The rows of A fall into a few groups, and each row is roughly a mix of its group's hidden directions; one row fits no group.
A, 110 rows:
[[ 17  12  -4 -10   3 -10  -1  -5   8   9  24]
 [-17 -19   4   6 -12   5  -8   8   0 -18  -6]
 [ -8 -23 -10 -10   9 -12 -12   6   4   5  13]
 [-16  21  -6   0  13 -15   2 -12  -9  -4   3]
 [-14   0  -5 -11  11  -9  -2 -20  -1  20   5]
 [ 19  -7  -5  -1   6  -6  13 -11 -17 -17   5]
 [ 13  11  -1 -10 -18   6 -16  -4  -2  14 -13]
 [ -2 -18  10 -21   9  -5   7  -7   2  16   9]
 [  7  -1 -19  -2 -11   5  -9   7   2  20  17]
 [-10  -8  -3  -6   3 -13   4   3  -9  30  -4]
 [-11 -26   2 -15  -8  -4   0  14  -8  -4   1]
 [ -1  -1  -3  21   9   8   7  10 -15  11 -18]
 [-10  -6   5  -3 -19   8   3  -2  24   4 -13]
 [-17   0   7   5 -13  17  14  -6 -17   5  -7]
 [ 18  18  -6  24  -2  -3   3   2  -3   0  11]
 [ 15  -4   6   3  -2  20  10   9  20  -8   7]
 [ 21   2  -3   3 -19   3 -11 -11  -1 -16  -7]
 [-16  -8   4   1  -1   8  12  -3  -7  10  26]
 [ -9  12  -1  -1  11  -2  -1   0  11  18 -24]
 [ -1  14 -16  15  -3  -9   8   7 -17  -6 -13]
 [ 11   5  -2  -7   0 -17 -11   4 -24  -9  11]
 [-11   1  14 -10   9  14  -2 -17  -4   9  18]
 [ 14  21  -3  20  -7  -5   4  11   5  -2  -9]
 [ 19   5   3   6   5  14  -3  16 -11 -17  -9]
 [  5  -8   2  -7  21  14  -9   3   9  11  17]
 [ 21  -1   5  13  23   7  -7  -3  -5   1   8]
 [ 11   4  -6  -4   7  18  -6  18  -1  21   4]
 [ 14  21   0  -1 -24   0  -1  -1 -12   0   2]
 [  8  17   4  17   2  14  -5  -3  14 -14 -10]
 [ -4   8   2   4  16  19 -10 -12  16 -11  -7]
 [  6  -2   3 -23  16   3   2  -9   1  19   9]
 [-18  15  -3  -3 -11  11  10   7 -13  11 -11]
 [ 25  -8   1  -8   3   1  -7   3   5 -12  19]
 [-14  19   3   8  24 -10  -2 -10   2   1   3]
 [ -4  -5  -8  -7  15  -9   3  10  -5  28   0]
 [ -1  -2 -12  -6  14  -7 -17  -8 -12  22   2]
 [  5   9  17 -19   3 -16  -9 -13  -9   0  -5]
 [ 11  21  -1  12 -12  -3  10 -11  -6 -17  -7]
 [  3 -15  -4  13  -3 -22  -8   4  18  -9  -4]
 [  6  12 -17  12   5  -4  15  13 -18  -4   2]
 [  6 -14   3  10 -14  11  15  -7 -16 -11  -7]
 [-14  -9 -10 -17  12 -13   3  -8  -9  16   6]
 [ 13 -26   3 -14 -15   3   2   0  -5   6  -5]
 [ -1  20  -2  -6   4  -5 -13 -14   7 -22  -2]
 [-12  -6  -7 -22  -1 -21   3   6   1  13  -4]
 [-16  -2  -1 -20  10   3  -7 -10  14 -12  -8]
 [ -6  -4  12  -4 -12  11  13  11  25  -2   0]
 [-16 -19 -14   2   3  -1  -6  -7  -6  20   9]
 [ -4  -7  14 -16   5  11   7 -11  -8  16 -16]
 [  1  -6 -13   6  20   4  -7  20 -17   3   5]
 [-10 -17  -9  10  11 -16   2 -10  -2 -15  13]
 [  1 -25   2 -11   4  11  -1   4 -11 -10  16]
 [-11 -16   5 -12   5   3 -14  14  17  11   1]
 [-16   9  -7   7  -8  10   8  15 -13  17   6]
 [ 13  -9 -22   7  -2   5 -20   5 -11  -1  -2]
 [ -5  -3  11  -4  -9   8  12 -10  29   5   0]
 [ -2 -14   9  -1   8   9  13  -8  -7   5  26]
 [-13  16 -15   3 -14  -5   2  17  -5   7 -14]
 [-21   1  19  -6   7 -13  14   7  -1  -9  -4]
 [ -4  -8  -6   2  -4  -5 -13  22  17 -14  10]
 [  6  14  -5  12   5   5  13  -6 -21 -15  -7]
 [  2 -18   9  10 -13  10  -2  21  -5 -11  -2]
 [  5  15   5  -7   1  -8   6  -4   4  28 -13]
 [ 11  -2  12 -15   0  20  -3 -17   1 -11   9]
 [  6   2  -3  -2   5  -4  -6  25 -22  -8   5]
 [ -2   3  15   5 -14   3 -16  -6  23   7   6]
 [  3  11 -12   6   4 -18 -10 -11 -19  -5 -11]
 [ 16   3  10  -1 -18   8   0 -11  14 -15 -10]
 [-14 -20   1   1   4 -16   2   3   4 -21   5]
 [-16 -20 -15  15  -1  -8   1  -6   6 -11   3]
 [-11 -16  -6   2  29  -7  -6   3  -7   1   0]
 [-16  10   6  -4  17  -4  11 -16  -2  -5  16]
 [-10  27  -6  14  12  -1   4   7  -6   1  -8]
 [  8   5   7  -1  27  -4   6 -18  -7  -8   5]
 [  3  -9  -9  13  -9 -10  -1   0  -8 -29   3]
 [ -7  15   2   8  24 -17  -4  -7   7  -1  -7]
 [ -2  16   3  20  -6  -1   2   1   4   9 -25]
 [-18  13   0  13  10   2   6   0   5  -2  24]
 [  3 -18   6   1   0  15  16   5 -10  14  15]
 [-10  -2  -9  -1   0  -2  -7 -16   2 -26  15]
 [ 15   0  12  17  17  18   2  -8  -4  -6   2]
 [ -5  -8   8   0   7 -11  -4  11 -12 -26 -11]
 [ -1  -6  -7   2  -1  -4 -15   7  15  -9  26]
 [-12 -25  -1  -3  18  -7  -9   4   5  -7  -7]
 [-13  24   3  12   6  17   1   0   3  -5  10]
 [ -3  -5  -3  13 -18   3  12 -12  19 -14   4]
 [ 25   1 -11   9  -3  13 -10   8 -10 -12  -1]
 [ -6  19 -14 -14  -7   0  -6  18  -1  13  -2]
 [ -6 -21   6 -16 -15  -9   6   5 -15   6   2]
 [-14   2   7  -4  13   8  -2  12  -4  13 -23]
 [  9  21   7 -11 -11  -3   1 -13  16 -11  -5]
 [-10  11  -1 -26  12 -11  12  -4   2   3   8]
 [ -1 -15  -3  -3  21  15  -4   9  14  14  -1]
 [-11   4  -1  10   2 -13 -27  -4  14   2   3]
 [ 12  12   8   8 -16   3   8   2  -6 -24  -4]
 [  8   6   5  21 -16   3 -10   3  12 -14  12]
 [ -6  18 -17   6  -6  -4  11  22  -3   1  -7]
 [ 15  -7  -2  26   2   6   9   0 -10 -16   0]
 [  4   3   1  17 -23  -5   2  -6  -9 -18   8]
 [-10 -12  -7   7  -2 -29   3  -3  -6   3 -12]
 [  8   3   5   3 -25 -14   0  -8  -2   2  19]
 [-11 -15  -2 -12   0  -3   9 -16 -23  -2   4]
 [ -1  18 -19  11  16  -7   0 -14   0  -5   9]
 [ 15  20  -2  12  -3   6   2   2 -22  -9  -5]
 [-15  14  -3  23  12  -1   1   6  -8  13   1]
 [-19  11  -8   1   8 -14  -4  12   5  19   6]
 [ -7  13  16  -6 -16  -3   2  -2  -2  -5 -24]
 [  7  21  15  -6  14   5  12  -5  -4  13   6]
 [-16   2   8 -14  13  -4  -6  -7  -2  24   4]
 [  9 -12  -3   8 -15  -5 -24 -11  -5  -6  -8]]
One row of each group comes first, with its name. Which group is each row after those in?
[ -5  10 -11 -14  13 -16   3   7   8  18 -10]  <66>
[ -4  15   2  -7   6  -8  -3 -17  10 -25   1]  <114>
[ 18   4   8  -4 -20  -1  -4 -15   8 -16  -5]  <37>

[  4   5   8   7   7  12   7 -26  13   3 -13]  <37>
[  5 -19  17  -6  15   4   7 -11  -5  14   0]  <114>
[ 21   1   2 -15   1  12   6 -11 -18  -9  -5]  <114>
[  1 -16  16  -1 -22  -1  -4   5  -2  15  11]  <66>
[14 24  9 -3  0 10 10 -4 -3 15  9]  <37>
[ 6 24 -8 19 12  5 -2 -9  8 -6 -4]  <66>
[-10  26  -5 -14  11   4  13   5  -4   3   6]  <114>
[ -2  -5   3 -24  14   5  10  -2  -9  10 -16]  <66>
[-17  -5  -1 -20 -11 -12  -4   0   0  18  -8]  <114>
[ -6 -26 -10   0   9  -6  -6  11   7 -10  11]  <37>
[-12  -5 -11   3  -8  15  -4   6  12  22 -12]  <37>
